In the rows, zero is written as 128.
A single turn carries every row of the set below to another of its rows. Some are shown first; where does it send the rows asked next?
gomu: [125 143 151 129 134 127 129 105 135 127 120 161 136 137 175 136 122 146
 144 108 132 112 130 147 119 125 138 130 174]
bupof: [127 139 131 140 115 101 127 123 144 116 125 146 124 143 133 106 114 122
 131 134  86 109  97 142 151  98 162 141 112]
nudid: [136 133 128 145 154 147 132 126 108 117  77 141 134 130 146 157 111 144
 125 147 110 115 170 122 108 122 161 148 131]
lif: [135 119 156 135 122 132 132 135 110  97 119 112 126 156 131 118 129 128
 117 120 131 123 177 125 139 120 143 111 141]
samo: [114 133 171 127 147 155 137 116 109 115 131 130 141 157 150 139 121 136
 131 116 138 109 162 120 117 135 162  89 119]
Fipek: [118 159 138 129 136 127 124 114 145 122 137 147 149 137  95 143 116 125
 130 115  90 118 155 143 146 128 115 100  90]
Mavid: [137 137 139 136 138 126 127 119 123 123 125 153 144 136  88 124 119 134
 129 122  90 124 155 146 128 136  95 122  85]
kized: [142 124 138 151 129 102 126 116  97 123 123 132 137 126 143 165 118 135
 133 139 104 103 122  92 130  89 118 139 143]
sakik: [124 134 157 133 132 114 129 123 120 118 111 148 125 149 122 101 119 127
 135 133  79  93  95 137 121 104 166 137 103]
tiguk: [128 136 147 136 142 149 130 119 107 112 121 140 124 133 125 101 120 124
 131 147  65  98 145 151 142 138 133 118  77]
vupul: [131 130 149 147 129 119 125 100  96 129 123 141 151 127 143 178 117 143
 135 128 114 106 109  87 131  95 125 115 125]
san: [116 130 121 148 129 137 145 112 127 116  89 146 131 131 156 166 103 135
 127 157 119 121 171 123 139 121 167 141 134]
Vaz: [124 146 123 148 121 119 120 106 138 116 134 163 141 125 138 107 112 129
 126 126 101 125  78 139 147 110 150 125  95]
mize: [107 155 140 127 145 115 135 115 151 129 154 150 136 139 116 147 107 115
 148 140  82 101 159 146 134 131 120 116  98]
Zilod: [120 138 149 141 138 129 120 108 112 116 120 163 143 134 126 103 119 134
 130 127  94 111  76 135 118 116 156 120  88]
Vub: [130 137 132 142 161 149 131 113 115 122 159 148 144 131 179 133 109 134
 135 130 147 126 151 129 114 140 142 115 117]
Vit: [100 136 117 157 132 150 130 106 119  97  99 148 147 111 146 166 115 129
 115 154 122 136 155 118 140 131 154 118 135]
viroz: [135 147 132 135 142 137 129 126 130 120 133 133 117 137 137 109 112 117
 133 148  63  93 152 155 156 127 141 129  86]
Galad: [126 144 137 141 134 158 128 105 115 118 128 150 137 129 130 110 118 133
 126 135  80 114 136 151 158 141 130 104  64]
Kobud: [122 127 158 135 123 131 122 108 113 104 108 154 137 130 148 119 138 143
 131 108 127 121 130 145 120 128 122 123 178]
gagi: [131 156 121 139 131 145 130 113 139 124 137 144 129 131 141 117 109 125
 129 135  77 109 143 154 173 132 138 116  74]
Nuki: [134 136 149 137 140 124 122 113 121 114 117 155 132 128 167 120 128 142
 139 114 125 115 132 149 109 127 123 142 182]
rur: [135 120 156 147 129 112 126 110  86 120 112 131 145 128 131 167 124 140
 133 132 105 102 118  88 127  92 121 122 135]
razu: [114 136 161 130 119 134 129  99 128 116 111 159 140 136 158 135 131 149
 135 102 136 117 128 145 129 128 135 113 172]
vapir: [139 133 133 150 133 109 125 106 105 132 133 142 145 122 155 176 112 141
 138 136 113 109 113  90 134  93 121 131 132]
Muni: [121 138 124 153 156 161 117 118 100  96  87 142 152 109 136 156 122 136
 114 144 115 131 152 117 113 131 150 127 131]
Lelal: [126 134 139 135 149 113 138 119 127 132 142 157 131 138 110 126 108 124
 145 148  83 107 162 149 117 136 102 137  90]
fegi: [148 124 116 150 138 126 127 131 115 107 148 131 130 133 160 113 119 125
 121 136 141 140 167 134 136 128 122 136 140]

gagi goes to Galad
kized goes to vapir
bupof goes to Vaz
Where do these go?
Vit goes to Muni
samo goes to lif
Mavid goes to Lelal
gomu goes to razu

A single turn carries every row of the set below to another of its rows. Some are shown first; where does it send the rows asked next?
Rarel: [126 119 102 125 134 110  97  98  83  96 129 110]
neke: [120 143  93 124 129  97 101  98 141 132 146 124]
Rolav: [122 131 134 119 142 119 108  89 108 126 107  97]
lan: [121 149 137 116 142 106 160 104 109 115 132 161]
Fove: [147 141 128 136 150  81 129 101  87 149 126 144]
zerig: [151 158 133 143 134 126 130  65 102 130 141 130]
Tudoz: [128 136 150 137 122  98 108 105 104  82 131 130]
Defo: [120 131 136 151 130  72 137  81 101 129 129 136]
zon: [128 150 131 145 169 104 118 122 104 125  97 133]
Sivi: [144 135 126 112 130  92 143  94 132 104  99 128]
saf: [134 154 105 136 153 101 149  87 144  97 138 126]
zigi: [126 150 132 120 138 125 154 105 109 119 147 163]
zeve: [146 142 117 118 108 124 121  81 118  95 142 113]
zaf: [131 148 124 131 139 103  78 122 123 128 138 142]
sibi: [135 157 142 152 122  95 120  74 118 117 140 150]
zod: [148 110 120 122 114 102 123 126 115 121 125 146]
ker: [168 163  96 106 145 113 121  99 114 116 143 125]
Ripu: [144 153 121 151 174 125 130 113 115 103 148 136]
lelif: [138 157 126 142 122 121 100 114 133 117 119 153]
gav: [136 137  94 115 124  92  88 102 108  96 129 133]
lopa: [102 126 105 138 149 111 115  94 114 130 143  97]
gal: [117 125 118 143 149  71 119 123  98 103 148 131]
vivu: [136 146 107 129 158 106  84 108  89  92 134 130]
kero: [122 139 124 114 135 108 162 107 107 125 139 161]
zug: [137 150 105 112 150  98 101  85 100  89 110 114]
til: [ 99 121 111 159 128 111 130 102 119 120 127 118]
rodi: [135 163 134 121 170 109  95 105 115 124 113 120]
sulef: [116 146 133 123 139 118 163  97 109 113 144 154]
zuku: [129 150  78 140 143 105 124 114 132 140 134 139]
zuvaf: [128 140 131 114 140 125 160 105  99 126 138 156]
nin: [155 146 105 138 139 108 132  87  97 154 152 138]
zanal: [123 144  83 129 151  98 103  89 106  93 144 116]
lino: [134 144 114 129 139 139 134  87 114 128 101 106]
Kabo: [143 143 102 120 173  89 136 111  89 119 133 111]
Pape: [139 109 122 145 146 131 132 124  93 118 144 126]

Pape goes to Ripu
zerig goes to sibi
Where do these go?
lopa goes to rodi
vivu goes to zanal
sulef goes to lan
Tudoz goes to gal
lino goes to lelif

A single turn carries every row of the set below to another of its rows. Some are shown first; where does it send the rows asked next?
zamob: [144 125 139 124 113 121 150 145 159 102  98 132 119 157  99 131 125 101
  76 116 158 138 122 123 141 174]
med: [110  95 143 156  82 133 148 180 108 100 125  96 154 144  76 124 133 129
 108 105 112  84 115 141 158 157]
sir: [ 92 126 181 148  85 138 147 149 146  99 120  67 150 156  91 119 146 140
 122  96 129 115 134 146 160 133]
zif: [ 97 125 172 163  92 137 154 156 153  82 123  75 143 165 106 111 143 145
 110 108 116 104 125 151 160 135]
vatik: [ 94 122 163 140  89 123 139 162 152 102 126  80 165 153  97 116 139 135
 133 103 143 125 138 122 152 131]
kaga: [ 95 127 185 143  91 138 141 163 145 103 130  85 155 154  95 126 144 145
 107  99 133 122 127 124 170 143]
pofon: [130 109 152 150  88 141 156 163 104 104 135  94 153 142  87 118 144 125
 114 100 107  70 139 133 160 137]
ruka: [124 117 127 154  87 137 143 172 112  98 141  95 158 137  79 112 143 130
 117 116 120  76 126 130 150 152]
nif: [140 112 123 160  99 124 111 150 141 113 125 141 149 142 100 139 124 134
 109 116 143 114 156 141 117 168]
fego: [133 107 136 154  94 124 169 125 146  87  91 109  87 178 103 132 100 112
  87 121 135 136 132 149 147 157]
bip: [116 118 146 164  84 115 164 142 118 111  98 130 127 156  95 131 106 133
  93  88 103  90 126 168 157 176]
Lelo: [ 99 124 179 158  97 136 150 166 149  88 134  90 146 159 114 122 139 152
  98 110 117 111 125 126 173 136]
Tek: [142 117 166 162 109 125 142 138 130 123 104 130 144 132 105 151 128 137
  80  98 112  87 141 165 155 172]
faf: [139 120 133 128 101 124 149 145 162 100 104 129 118 153 110 126 124 102
  76 115 165 138 124 115 141 177]
gorit: [131  99 173 144  87 137 134 146 121 119 102 143 131 162  95 142 128 125
  93  69 118 108 150 158 140 164]
Seki: [129 101 141 156  87 130 173 123 150  89  88 103  89 170 114 130 102 112
  82 113 137 129 132 149 151 159]
pavi: [134 121 120 140  95 121 161 127 168  90  87 101 111 156 102 112 123  96
  93 117 159 125 123 152 127 171]
nef: [139 127 126 135 106 117 161 129 160  89  84 107 110 162  93 115 125  95
  93 118 151 124 121 157 127 168]
pige: [131  94 156 157  96 137 143 164 110 111 127  86 161 131  87 135 144 131
 110 109 111  78 139 140 159 141]
kiv: [142 120 125 149  84 128 135 130 124 117 129 133 136 157 100 123 116 126
 134  95 137 109 182 134 122 144]
Sipek: [158 136 153 140 115 138 162 121 159 102 111 114 110 142 121 131 135 114
  62 120 146 112 136 126 158 168]
Sazo: [154 112 137 154 110 120 176 116 156  99 105 106 107 152 137 131 106 111
  90 124 140 117 157 122 155 141]
rozes: [ 98 125 155 154  94 123 150 155 158  87 124  70 158 157 107 106 140 134
 134 110 133 109 137 142 147 125]
ziv: [165 143 148 138 123 132 160 121 153 102 112 117 111 145 111 135 132 117
  70 129 144 117 139 127 156 163]
figug: [131 109 149 129  88 128 155 129 137 110  97 117  98 171  91 144 104 109
  89 105 154 153 138 124 153 161]
binol: [137 141 160 139  89 134 160 128 118 118 108 131 132 153  91 116 137 120
 102  72 112  78 148 163 146 164]
mefi: [120  85 151 151  84 145 135 180 110  97 126 100 151 153  81 123 147 123
 110  97 114  88 128 144 144 146]
pafup: [118  87 134 165  84 129 142 169 107 105 135  88 156 139  84 134 122 135
 122 118 117  91 139 130 157 140]
dalo: [123  90 136 155  79 141 144 169 104  98 140  96 146 155  87 121 131 128
 127 105 116  88 147 127 147 132]
non: [133 118 112 178  95 105 143 135 129 115 123 124 143 138 108 139  95 144
 118 124 125 101 159 140 142 158]
vil: [103 125 163 149 102 123 142 172 155  96 138  94 165 151 114 120 137 143
 115 114 135 119 134 109 162 133]
fal: [155 149 147 129 109 132 163 102 149 109  96  92 110 144  90 125 135 104
  95 115 153 116 143 150 144 159]
Zop: [156 114 141 150 117 114 179 117 147  99  99 111 106 159 127 137 104 110
  90 124 133 119 155 127 160 139]
lepur: [100 120 152 164 101 122 150 169 161  79 132  88 155 161 120 109 134 143
 118 120 124 109 131 128 154 127]
suti: [148 144 150 131  99 136 167 103 155 111  93  89 111 138  96 121 136 102
  89 108 156 111 139 149 147 165]
nolur: [127 105 155 130  81 133 161 128 141 112  95 115  99 165 100 139 107 108
  85  97 155 147 137 120 158 165]
Ruso: [125 141 101 158  82 115 145 139 131 104 125 131 136 152  88 105 114 127
 125 108 133  96 143 149 125 170]
pima: [132 100 137 156  94 144 125 172 120 101 137  92 162 135  81 125 151 128
 114 116 125  85 136 139 138 147]
bena: [147 121 150 126 103 114 171 108 137 120  92 102 114 153 101 138 109  99
 108 104 152 132 162 125 154 140]
tobi: [143 120 143 130  93 119 171 106 144 122  98  96 115 145 110 132 111  98
 108 104 161 129 163 118 152 144]

ziv goes to zamob
Sazo goes to Sipek
Where do these go?
ruka goes to med
kiv goes to binol
vil goes to kaga

